In the rows, zero is written as 100.
One hidden turn or mirror swaps the rows below in pairs. Which row is each named row swapped with?
gisab: 85,103,90,84,98,96,97,129,113,83,81,78,76,102,100,116,102,97,95,124
lek: 103,104,99,84,117,90,113,128,102,89,96,116,111,47,106,115,116,105,59,117
biru: 72,107,143,93,103,98,103,98,100,96,105,82,93,102,76,117,122,93,91,114
Mafi: 83,79,113,90,89,86,102,94,90,64,103,97,75,96,104,117,107,108,100,127
kebi: 82,98,95,91,103,76,104,100,108,105,92,64,90,69,86,107,95,121,104,110
Taz: 94,82,101,120,113,79,112,100,98,68,111,60,112,57,87,129,100,102,62,100
suzem: 80,123,115,95,123,95,97,99,114,76,131,78,78,89,99,112,126,117,93,89
ramuv: 90,112,104,129,137,105,91,113,99,75,115,101,82,106,92,114,133,102,76,126
zapo: 98,98,98,85,120,91,113,127,99,89,92,115,105,50,108,111,114,113,55,119
gubo: 109,102,123,79,104,86,103,123,114,91,102,102,120,60,82,119,115,100,65,112
todif: 79,89,97,89,96,82,103,109,109,101,94,68,79,81,90,115,89,109,103,115
Benad: 98,92,85,120,121,88,96,100,109,87,94,106,85,101,103,131,98,104,84,143
zusib: 101,118,88,94,134,79,78,106,125,82,129,91,96,85,105,123,110,117,81,107
buv: 93,101,105,111,109,68,127,92,90,60,114,77,111,56,95,116,114,80,81,101
gak: 87,111,104,108,115,73,119,91,98,55,115,94,104,49,98,118,116,69,78,112
miruk: 97,133,96,100,132,84,78,108,113,85,131,84,97,89,104,119,123,122,83,96
mutis: 79,129,124,93,121,99,105,128,109,84,100,105,92,107,102,111,131,106,91,101
reguz: 99,92,105,119,106,78,120,90,94,65,113,67,116,49,96,119,104,101,74,102
vakof: 92,96,103,115,107,70,128,93,91,65,113,77,115,48,101,119,113,91,75,102
saduk: 82,85,96,129,110,102,98,117,102,77,114,69,98,75,91,131,107,130,51,118
mado: 80,99,94,125,123,105,89,122,100,79,106,79,81,103,96,131,120,113,57,132
povir: 112,102,101,81,115,91,106,129,108,89,98,111,117,55,98,112,111,108,59,118
bozuv: 104,105,118,79,113,87,97,127,108,94,101,106,124,61,85,115,112,109,59,112
rase: 88,100,103,110,108,74,127,87,94,58,109,80,110,49,94,116,118,82,78,105
gef: 93,89,93,123,111,84,113,108,98,73,113,64,119,56,92,125,103,115,55,104
voz: 77,87,93,137,95,81,103,107,78,93,103,95,88,87,85,101,102,114,91,127
mige: 86,120,123,118,122,85,111,81,97,106,109,99,107,91,82,101,123,111,104,116
fon: 64,70,104,78,99,102,113,106,100,79,94,83,84,84,88,118,108,121,99,116
delol: 94,106,95,87,119,94,116,119,100,86,93,118,111,52,108,113,116,109,50,121
darad: 76,118,115,107,124,101,98,99,110,77,133,77,81,86,103,105,127,121,92,93
Gunit: 90,117,90,89,128,97,92,113,100,57,119,87,100,101,88,122,140,115,83,99
mutuz: 98,102,117,96,94,77,94,87,93,84,111,123,92,106,108,121,105,99,90,113
Kopi: 85,114,96,90,117,95,123,113,89,90,84,110,103,47,111,113,111,114,53,122
Gomud: 109,114,113,105,113,86,89,96,94,93,119,129,89,103,97,123,113,100,78,102
veg: 100,111,131,82,96,91,98,114,113,94,108,90,113,88,66,122,117,93,80,108
suf: 93,87,96,117,110,91,104,105,96,96,85,104,79,109,109,126,97,102,90,139
sored: 76,99,84,87,100,92,98,127,111,87,87,69,76,96,100,114,102,109,93,124
rezam: 87,119,122,125,128,85,106,91,91,95,118,101,96,101,87,102,130,110,102,114
Fovit: 47,113,108,103,100,91,117,100,77,90,82,92,91,66,101,122,118,107,72,122
tafub: 92,95,83,136,114,87,104,110,76,95,110,99,79,87,79,94,114,116,80,119
beba: 93,97,109,112,106,69,125,88,92,64,116,78,114,51,95,116,114,85,84,104
midov: 72,96,128,106,96,100,116,93,92,93,88,86,87,109,94,116,104,98,93,125
revet: 96,116,88,100,127,100,103,110,76,80,123,99,83,101,82,99,133,120,81,110
kinu: 75,121,102,99,133,92,102,105,101,71,118,109,84,74,89,135,127,69,69,116
loson: 107,102,89,89,123,92,112,128,100,92,93,116,106,53,107,113,113,114,56,120
Teme: 66,88,100,122,115,100,118,119,105,71,97,70,70,94,105,121,105,102,95,108

Gomud is swapped with voz
lek is swapped with vakof
Teme is swapped with mutis
sored is swapped with suzem
reguz is swapped with povir

One hidden turn or mirror swaps the rows below in pairs. Which row is each named row swapped with?
getev: 102,135,106,101,99,127,83,118,97,109,93,89,90,51,78,85,108,104,94,104
siro: 106,130,67,73,125,138,101,128,149,124,96,96,86,91,85,79,89,125,82,100
sunod: 108,152,70,89,93,103,71,85,128,117,107,100,48,68,70,70,106,109,94,96
dakif: 104,139,101,84,136,142,80,110,127,124,88,77,62,68,82,89,80,112,98,104
ked: 109,143,107,102,119,131,78,114,109,115,89,89,80,57,69,89,98,110,98,107
vaba: 107,136,99,98,78,118,82,112,99,120,96,100,88,68,74,68,121,99,87,98
Tati: 115,142,67,71,114,135,104,85,149,133,98,110,58,77,100,60,84,133,86,86
rolu: 100,121,79,96,92,110,80,80,145,116,105,83,52,63,74,96,103,93,91,108
votuf: 108,115,98,89,117,122,89,107,161,114,81,72,67,76,82,86,87,97,82,105
mifa: 116,136,95,87,71,109,84,92,106,128,101,98,92,80,90,58,104,91,77,98
kab: 107,114,90,93,112,117,84,92,157,117,85,68,63,73,84,92,95,97,85,108
seg: 114,139,86,75,106,127,92,80,147,119,94,81,48,83,104,66,69,89,67,106
Kozo: 120,147,105,84,102,138,118,89,116,104,103,124,60,51,101,49,86,118,84,101
Gogi: 111,137,104,94,84,117,81,118,101,115,97,95,87,58,75,73,115,96,84,96
zofe: 115,115,102,78,120,121,108,110,161,114,80,81,66,77,91,69,84,101,72,108
zin: 103,137,75,95,91,106,75,81,133,115,107,90,49,62,69,85,108,94,99,101
nazu: 96,118,69,94,102,158,105,107,121,117,103,107,110,71,99,94,85,106,77,107
sem: 114,137,86,74,111,137,103,88,157,107,102,79,50,74,97,76,67,91,78,118
felem: 90,120,85,90,89,153,114,93,102,111,112,109,95,59,99,91,78,101,89,112
mobe: 106,146,63,72,122,129,98,118,146,119,94,90,74,94,73,65,95,128,80,99
Nafad: 108,146,74,74,122,142,106,82,148,138,93,105,58,78,97,67,78,128,96,95
devu: 108,116,86,96,108,113,79,91,157,121,90,70,63,71,85,95,90,94,88,104
Sosom: 100,132,91,91,94,151,112,78,102,111,109,130,82,51,99,73,83,105,95,106
Dobud: 118,138,103,68,118,133,115,106,135,116,93,109,51,67,95,43,85,122,72,96
pifo: 112,144,99,88,90,140,116,83,101,117,106,129,71,52,101,56,92,108,90,106
suzol: 113,118,101,81,117,117,95,115,157,112,82,67,68,70,86,72,90,106,76,100
Getid: 92,122,78,83,99,155,106,117,115,125,100,103,109,76,96,91,80,106,77,113
Lorir: 112,145,93,73,72,125,88,94,109,128,98,91,75,87,106,55,87,87,65,100
nanu: 111,138,92,92,90,143,110,79,98,109,112,126,74,48,103,66,86,108,93,104
dos: 123,139,85,63,88,132,96,89,129,135,86,85,63,93,97,56,85,86,65,98
dat: 112,133,64,74,106,130,115,89,155,128,101,114,59,78,99,64,98,135,86,88
ligas: 111,143,95,84,69,115,90,107,96,129,104,95,82,77,82,60,108,94,76,95
kar: 100,136,91,89,91,149,116,79,100,108,109,130,73,54,102,69,86,112,92,104
sizi: 96,114,69,81,101,157,103,117,124,119,94,91,102,78,99,93,72,106,91,106
luduz: 107,136,105,103,91,122,87,121,99,113,94,100,88,58,70,78,112,98,91,101
Gop: 118,140,81,73,74,126,96,96,120,135,88,92,69,89,97,48,83,86,68,96
vamup: 102,126,89,95,84,152,111,82,105,108,114,121,82,45,106,78,85,105,91,110
zesad: 109,127,63,78,105,124,117,90,156,125,101,120,66,80,98,62,96,132,85,86
rel: 103,117,62,78,93,120,115,93,149,109,116,122,67,70,84,72,110,130,91,96
sil: 100,110,80,89,106,128,116,104,150,89,114,119,71,53,80,85,91,111,93,117
paf: 108,150,67,73,123,137,92,91,143,139,91,91,59,81,101,76,79,130,90,89
Beg: 89,125,80,98,85,152,112,100,117,117,108,113,103,59,103,96,82,104,86,100
neda: 100,119,69,70,112,159,106,116,132,121,89,86,95,85,95,92,80,112,81,99
sidi: 112,134,104,97,88,119,80,120,100,117,97,91,85,59,72,78,114,97,88,105
lela: 106,115,74,80,98,122,125,100,149,96,113,125,76,62,77,67,108,118,95,102
ledi: 102,112,68,84,99,123,120,97,146,95,118,124,69,56,81,74,104,119,96,105
redif: 103,142,73,96,94,113,73,76,134,116,107,85,53,56,71,90,102,94,99,99
Lif: 121,144,91,83,70,121,84,90,117,126,99,95,77,91,103,57,100,83,70,96

sizi is swapped with Gop
lela is swapped with redif
Tati is swapped with votuf
zofe is swapped with paf
ligas is swapped with felem

One hidden turn or mirror swaps the rows below in pairs. Which row is each named row swapped with?
giz: 87,113,114,81,77,117,90,92,79,94,102,113,112,129,98,114,104
Zak: 121,122,132,74,81,82,86,120,93,97,83,92,109,112,87,112,117
Nop: 117,102,115,89,86,91,69,91,84,73,118,111,94,100,110,111,89
nub: 95,111,102,73,104,120,80,124,120,76,88,124,91,112,117,119,70
Kub: 105,113,112,95,82,108,68,132,102,95,103,121,80,111,96,80,66
lene: 105,106,127,75,63,99,84,146,103,95,95,118,122,114,93,88,78
talem: 117,106,129,113,113,101,87,118,125,78,100,106,116,90,100,115,100
sula: 120,110,115,105,115,93,91,112,130,73,86,110,115,85,101,116,101
vuk: 89,107,128,104,80,114,101,132,99,102,87,139,90,104,107,115,109
kon: 117,120,94,111,82,77,96,136,106,72,78,115,86,107,88,99,103
kesap: 84,107,123,97,77,94,94,136,110,93,73,92,90,96,100,97,72
Ropub: 86,94,113,113,95,87,86,125,87,89,79,101,90,97,95,91,79
dov: 129,113,98,96,94,88,104,129,86,99,78,101,119,128,133,98,87
ziges: 117,95,90,95,71,91,105,99,118,91,83,88,109,130,119,88,86
ved: 141,110,111,92,76,91,77,111,105,88,83,139,103,87,103,99,92
Dodun: 102,115,131,97,67,118,101,100,88,90,93,127,87,98,103,110,110
fuvin: 97,109,106,65,108,120,86,112,123,73,95,119,88,113,115,106,72
nugu: 103,102,123,116,82,107,103,110,98,88,113,86,104,141,99,108,89
nitu: 86,105,93,91,100,105,96,97,85,96,92,124,122,131,100,114,105
gudu: 91,108,101,119,98,108,106,133,108,100,82,131,99,93,107,107,107
Lod: 95,109,108,52,86,118,82,119,114,88,106,101,101,120,121,103,78
lonar: 100,121,121,67,89,82,109,114,91,82,111,89,101,126,92,96,108
lizo: 138,113,118,90,73,86,74,114,103,89,79,135,97,87,103,101,96
sez: 107,100,133,75,67,102,90,148,107,96,90,117,118,106,99,84,81
rebuv: 120,106,117,75,78,92,77,91,95,78,123,113,91,100,111,115,94
kuzam: 106,97,96,104,73,92,107,99,104,92,99,81,110,137,111,94,85
tukar: 123,80,112,83,87,113,84,95,119,99,82,113,102,118,118,93,117
zevop: 107,100,91,75,106,76,115,116,109,90,81,127,125,113,100,114,93
Luveb: 129,86,106,88,92,114,81,97,126,98,77,112,89,115,110,97,111
roze: 90,111,120,74,74,98,93,133,121,95,77,92,92,101,108,101,66
duv: 92,114,122,92,78,122,70,140,110,95,106,104,84,118,97,97,81
Bupa: 125,98,93,99,85,109,84,119,127,88,60,111,103,108,122,91,106
Luten: 122,123,116,71,113,96,105,108,115,88,116,113,128,116,112,111,86
Fud: 120,108,131,72,59,94,106,119,102,92,87,130,92,113,107,127,99
gukas: 120,115,121,105,112,112,98,104,103,96,84,91,113,134,112,78,97
Kogo: 107,100,96,109,107,107,91,105,95,84,80,93,107,127,120,73,104
nalu: 124,125,121,68,113,102,102,105,109,91,112,112,126,108,112,112,83
bek: 114,120,91,95,91,74,114,135,104,65,111,124,103,111,107,97,93
lum: 118,122,97,110,83,75,99,139,107,77,80,111,86,109,87,102,105
Fomu: 92,113,84,101,114,104,103,105,103,100,101,119,117,103,88,116,98
tado: 102,119,126,65,92,85,108,115,93,87,112,85,102,125,94,99,107
Fen: 128,111,91,93,93,92,98,124,86,95,80,99,120,134,129,102,81

rebuv is swapped with sula
Ropub is swapped with nugu
lizo is swapped with Luten
kon is swapped with tado

One hidden turn or mirror swaps the rows below in pairs. Which row is each named row swapped with?
faro: 111,112,115,109,94,98,66,79,107,109,101,116,140,84,90,105,103
Kovu: 100,85,116,109,109,114,107,109,96,115,95,94,122,110,111,91,78
zurev: 56,119,97,105,97,118,82,73,94,112,117,103,106,91,105,104,104
Vufu: 138,121,108,99,117,95,94,92,96,103,120,99,133,87,104,92,120
pap: 85,110,127,79,85,113,79,82,88,106,142,100,94,87,90,92,85
Buvom: 118,120,114,97,110,116,73,127,83,101,104,104,125,94,134,101,105
Kunut: 115,120,121,92,90,93,72,66,109,108,103,106,115,76,105,92,118
Tefo: 109,107,107,98,75,116,82,71,74,112,135,102,113,70,85,115,101
Filem: 81,119,110,59,105,114,101,78,89,102,121,91,93,95,100,98,107
dof: 120,124,118,122,99,111,102,94,101,98,87,88,125,82,101,123,116
Subi: 110,94,124,96,64,101,91,71,88,109,137,101,124,78,105,100,110
feso: 109,110,116,99,108,129,97,112,105,117,97,89,112,116,127,99,85
gado: 94,118,113,113,55,107,75,100,86,104,112,86,131,98,95,101,112
davet: 80,122,132,102,96,127,129,84,94,107,125,102,99,94,103,109,91
venib: 113,139,90,124,88,117,101,93,78,104,110,94,117,79,87,107,112
Rukaz: 92,115,150,98,106,116,105,117,99,127,115,96,105,91,114,104,82
kufo: 108,114,109,135,123,111,109,85,92,103,116,98,112,87,91,88,117
ridof: 65,120,103,88,105,105,103,109,96,104,123,96,96,85,90,91,108
Nepo: 60,107,112,109,109,113,92,72,86,119,107,103,122,98,92,88,108
zek: 81,118,138,93,119,102,72,115,111,112,117,112,119,89,114,96,97
dip: 87,122,120,90,113,93,72,120,105,98,115,98,104,105,101,87,84
dolo: 122,110,100,98,71,112,116,84,86,111,108,102,133,110,95,111,110
rino: 128,115,97,109,76,111,107,101,85,109,136,111,130,100,116,106,105
megi: 101,117,116,111,114,128,114,104,107,110,89,88,119,111,114,113,94
zitaz: 82,118,112,89,74,128,97,72,78,100,107,99,106,66,119,104,113
Dami: 106,113,121,101,104,120,104,122,103,106,91,86,132,88,133,102,89
sati: 81,118,110,79,91,116,134,96,90,107,120,89,106,90,112,102,92
Nubev: 100,96,112,90,85,146,93,79,88,101,132,85,119,101,125,90,91
pebob: 132,108,120,88,123,105,112,98,94,112,115,95,128,87,99,91,126
pez: 147,114,118,88,109,118,78,103,94,108,112,96,119,95,90,101,112
Zube: 102,92,130,115,77,94,85,90,78,116,118,85,106,106,100,80,90
farof: 135,110,105,111,92,113,98,91,85,92,125,93,108,118,111,94,119
gok: 98,92,121,95,77,97,82,85,82,119,138,101,131,69,99,95,96
Poduv: 121,103,134,113,72,107,67,102,90,111,96,95,104,95,99,105,112
bivo: 55,116,108,105,82,110,70,91,97,109,109,94,118,103,98,101,94
Rimol: 55,120,112,95,86,109,89,87,84,108,110,96,119,87,113,104,124
togar: 101,112,101,93,137,113,66,77,88,97,118,92,117,96,124,104,105
tozun: 123,121,119,92,133,119,105,106,95,101,130,104,100,96,99,105,96
mov: 115,116,119,124,88,105,66,61,94,101,124,96,110,75,105,91,95
Bobut: 103,113,126,93,114,129,83,116,101,109,138,111,119,89,118,106,75

Nepo is swapped with Kovu
Rimol is swapped with Dami
Kunut is swapped with rino
Zube is swapped with kufo

